In the data rows, 50 means zero.
Each row has a hidden score. How much does it go up from the first row of each pair to the second? 10 means little or no change, 20 a big rise and 0 a big fall. The score is a weighted sum of the row's numbers plus the product of two more (or one squared), each taken from its middle value.
[60, 36, 56, 44, 58, 48, 58, 48, 36, 51]
[51, 60, 47, 49, 52, 63, 49, 59, 28, 51] 3
[65, 46, 52, 52, 50, 40, 60, 41, 37, 52]
[53, 49, 44, 29, 50, 56, 59, 39, 59, 49] 8
[56, 53, 56, 26, 48, 40, 52, 76, 42, 53]
[46, 43, 43, 46, 44, 51, 63, 42, 61, 49] 9
[30, 44, 61, 41, 42, 57, 58, 58, 57, 46]
[53, 51, 59, 53, 41, 39, 62, 44, 41, 50] 12
[48, 46, 41, 32, 49, 62, 42, 60, 68, 52]
[47, 58, 55, 29, 52, 54, 45, 72, 57, 39] 8
[35, 58, 53, 49, 58, 69, 33, 58, 43, 55]
[32, 48, 47, 46, 47, 54, 65, 48, 50, 51] 8
[32, 64, 44, 32, 58, 59, 53, 48, 60, 44]
[50, 45, 53, 47, 43, 48, 64, 52, 43, 49] 3
[54, 53, 52, 52, 59, 39, 57, 55, 29, 51]
[25, 52, 52, 38, 57, 61, 59, 42, 51, 49] 8
[54, 41, 53, 40, 52, 53, 45, 43, 72, 43]
[36, 48, 46, 46, 49, 49, 65, 49, 54, 47] 10
[46, 49, 36, 60, 49, 26, 57, 51, 54, 63]
[66, 44, 46, 50, 42, 49, 60, 43, 51, 45] 5
[79, 51, 54, 47, 52, 39, 40, 58, 43, 49]
[53, 43, 53, 72, 54, 56, 30, 57, 46, 54] 11
[38, 54, 58, 56, 44, 70, 40, 47, 37, 60]
[62, 55, 57, 76, 55, 26, 42, 41, 48, 48] 11
[46, 38, 40, 53, 52, 61, 61, 49, 48, 47]
[50, 72, 56, 33, 45, 39, 39, 75, 47, 55] 15
[41, 39, 47, 67, 40, 49, 59, 45, 61, 46]
[64, 49, 41, 54, 58, 57, 42, 67, 33, 50] 14
[36, 52, 48, 64, 57, 56, 58, 50, 32, 48]
[41, 46, 54, 70, 52, 63, 53, 40, 35, 47] 10
[44, 57, 53, 61, 58, 67, 31, 47, 43, 51]
[54, 54, 55, 56, 64, 53, 27, 51, 46, 53] 11
[35, 43, 58, 45, 69, 61, 54, 45, 38, 48]
[64, 65, 57, 40, 63, 41, 36, 58, 38, 51] 10
[42, 55, 55, 62, 62, 48, 28, 60, 43, 58]
[47, 55, 35, 51, 45, 27, 57, 58, 59, 60] 16
[39, 43, 56, 58, 60, 30, 59, 38, 60, 46]
[18, 58, 48, 57, 52, 33, 56, 66, 51, 57] 16
[51, 67, 49, 31, 53, 30, 41, 70, 51, 61]
[59, 43, 61, 40, 56, 41, 58, 47, 36, 53] 7
[62, 47, 51, 72, 44, 61, 36, 48, 50, 45]
[29, 43, 49, 66, 48, 66, 56, 43, 44, 50] 8
[39, 65, 58, 48, 56, 24, 55, 32, 57, 53]
[55, 48, 64, 44, 42, 70, 43, 49, 49, 44] 7
[44, 55, 52, 67, 51, 45, 29, 56, 64, 50]
[64, 49, 44, 54, 48, 61, 55, 47, 38, 44] 9
[42, 61, 51, 60, 48, 61, 28, 53, 55, 54]
[42, 38, 40, 60, 57, 44, 57, 43, 66, 45] 7
[60, 72, 47, 29, 48, 41, 42, 69, 47, 55]
[42, 59, 58, 60, 65, 47, 29, 61, 44, 52] 4
[43, 48, 48, 63, 68, 56, 30, 45, 48, 58]
[44, 45, 53, 57, 39, 59, 37, 49, 71, 50] 6
[48, 41, 44, 51, 47, 48, 65, 42, 54, 48]
[44, 47, 57, 53, 45, 43, 65, 47, 41, 50] 9
[43, 45, 52, 59, 48, 50, 63, 49, 36, 49]
[48, 44, 46, 41, 44, 46, 64, 45, 58, 50] 10
[45, 47, 49, 42, 48, 64, 61, 44, 44, 48]
[51, 52, 52, 35, 45, 62, 59, 55, 41, 47] 10
[40, 38, 54, 55, 52, 42, 58, 41, 67, 44]
[65, 48, 59, 61, 45, 59, 32, 47, 47, 51] 14
[49, 49, 64, 49, 55, 67, 32, 50, 44, 51]
[41, 45, 56, 61, 53, 71, 38, 54, 37, 53] 10
[52, 64, 56, 30, 46, 32, 57, 56, 55, 48]
[48, 43, 52, 50, 38, 52, 63, 47, 51, 48] 7
[25, 63, 42, 53, 53, 64, 47, 70, 46, 45]
[51, 41, 49, 52, 46, 53, 64, 46, 46, 46] 4
[58, 41, 49, 35, 55, 41, 51, 49, 70, 46]
[48, 66, 49, 46, 51, 26, 60, 36, 54, 53] 15
[66, 56, 51, 40, 61, 35, 33, 52, 60, 54]
[72, 50, 46, 61, 54, 51, 50, 25, 40, 51] 10
[72, 66, 46, 41, 56, 40, 47, 51, 50, 41]
[40, 43, 43, 58, 50, 44, 65, 46, 54, 48] 7
[51, 50, 55, 59, 50, 60, 29, 49, 61, 48]
[51, 61, 54, 31, 46, 43, 56, 73, 44, 46] 10
[45, 53, 54, 40, 53, 44, 62, 61, 38, 47]
[60, 38, 56, 43, 56, 45, 59, 47, 37, 52] 17
[46, 59, 46, 38, 53, 28, 54, 55, 68, 47]
[42, 62, 42, 53, 61, 51, 54, 61, 29, 51] 9
[39, 30, 43, 72, 42, 59, 52, 49, 49, 60]
[31, 46, 44, 58, 47, 66, 59, 50, 45, 49] 7
[51, 41, 50, 41, 61, 57, 33, 64, 63, 47]
[50, 60, 46, 46, 54, 31, 62, 32, 54, 53] 12
[57, 55, 57, 41, 64, 55, 29, 56, 47, 52]
[59, 38, 55, 50, 55, 37, 61, 44, 41, 51] 13
[49, 53, 49, 36, 47, 53, 61, 59, 37, 51]
[56, 46, 48, 43, 54, 35, 63, 56, 45, 48] 11
[55, 49, 55, 25, 52, 50, 59, 38, 56, 48]
[78, 48, 50, 51, 52, 42, 41, 39, 60, 45] 13
[61, 37, 57, 40, 57, 49, 58, 47, 38, 52]
[64, 53, 59, 37, 47, 49, 44, 72, 35, 51] 3
[43, 46, 50, 55, 47, 46, 66, 45, 42, 51]
[63, 42, 61, 33, 57, 44, 57, 45, 42, 49] 15
[37, 55, 44, 35, 44, 54, 63, 54, 53, 51]
[57, 45, 51, 52, 48, 72, 47, 44, 37, 50] 10
[64, 64, 46, 36, 34, 56, 40, 63, 49, 56]
[61, 49, 55, 62, 55, 59, 41, 47, 29, 53] 10
[58, 66, 49, 40, 45, 45, 50, 71, 33, 52]
[58, 67, 56, 36, 43, 40, 50, 71, 38, 51] 8
[29, 50, 30, 65, 57, 62, 40, 59, 52, 60]
[42, 51, 50, 29, 56, 71, 49, 56, 41, 53] 3
[65, 45, 54, 62, 61, 35, 33, 48, 60, 49]
[61, 49, 65, 36, 58, 39, 53, 49, 35, 53] 10
[36, 43, 52, 42, 47, 58, 63, 41, 54, 50]
[64, 62, 68, 47, 41, 45, 35, 53, 45, 52] 11
[58, 45, 47, 51, 52, 56, 32, 49, 68, 50]
[49, 47, 50, 54, 43, 46, 65, 40, 47, 49] 8
[59, 41, 55, 55, 31, 55, 44, 54, 64, 47]
[49, 36, 44, 48, 43, 48, 58, 54, 67, 46] 10
[39, 50, 53, 52, 46, 37, 66, 49, 47, 51]
[65, 58, 55, 50, 43, 32, 47, 74, 39, 51] 11
[69, 61, 58, 34, 41, 49, 47, 61, 44, 45]
[61, 75, 48, 44, 41, 50, 47, 57, 46, 42] 17
[47, 55, 67, 60, 55, 53, 31, 58, 39, 52]
[63, 51, 51, 37, 54, 62, 51, 51, 34, 48] 10
[42, 46, 51, 64, 52, 49, 62, 42, 35, 51]
[36, 60, 62, 44, 40, 37, 57, 69, 41, 53] 9
[48, 56, 56, 62, 41, 69, 44, 53, 38, 45]
[45, 57, 50, 55, 62, 51, 26, 60, 49, 58] 14
[33, 44, 41, 59, 40, 65, 52, 48, 63, 49]
[32, 54, 52, 48, 58, 44, 61, 64, 38, 47] 9
[36, 50, 47, 42, 45, 43, 60, 49, 68, 49]
[40, 50, 43, 62, 49, 75, 37, 52, 45, 55] 11
[48, 56, 50, 55, 48, 61, 29, 68, 52, 51]
[48, 50, 55, 48, 52, 70, 32, 48, 58, 48] 9
[43, 70, 56, 31, 46, 49, 54, 64, 42, 45]
[49, 46, 45, 37, 42, 43, 58, 51, 68, 50] 7
[48, 49, 59, 53, 50, 61, 28, 57, 56, 51]
[73, 59, 55, 32, 47, 40, 42, 65, 49, 49] 10
[39, 45, 47, 58, 40, 42, 56, 48, 70, 47]
[56, 67, 54, 39, 42, 35, 55, 66, 43, 47] 12
[39, 43, 44, 64, 50, 66, 57, 31, 48, 50]
[33, 46, 40, 45, 53, 57, 63, 46, 52, 51] 11
[69, 40, 48, 59, 47, 57, 39, 37, 62, 47]
[32, 62, 57, 33, 62, 40, 58, 60, 42, 49] 8
[48, 49, 53, 42, 56, 68, 43, 65, 33, 52]
[55, 30, 42, 63, 48, 54, 59, 47, 45, 54] 14
[53, 55, 56, 42, 50, 65, 47, 57, 30, 53]
[34, 39, 44, 55, 52, 43, 52, 48, 74, 50] 10
[44, 48, 50, 45, 55, 50, 65, 41, 42, 49]
[62, 53, 44, 50, 43, 28, 59, 57, 53, 50] 12
[54, 44, 58, 44, 57, 46, 60, 51, 37, 46]
[63, 40, 43, 66, 49, 56, 48, 31, 61, 43] 9
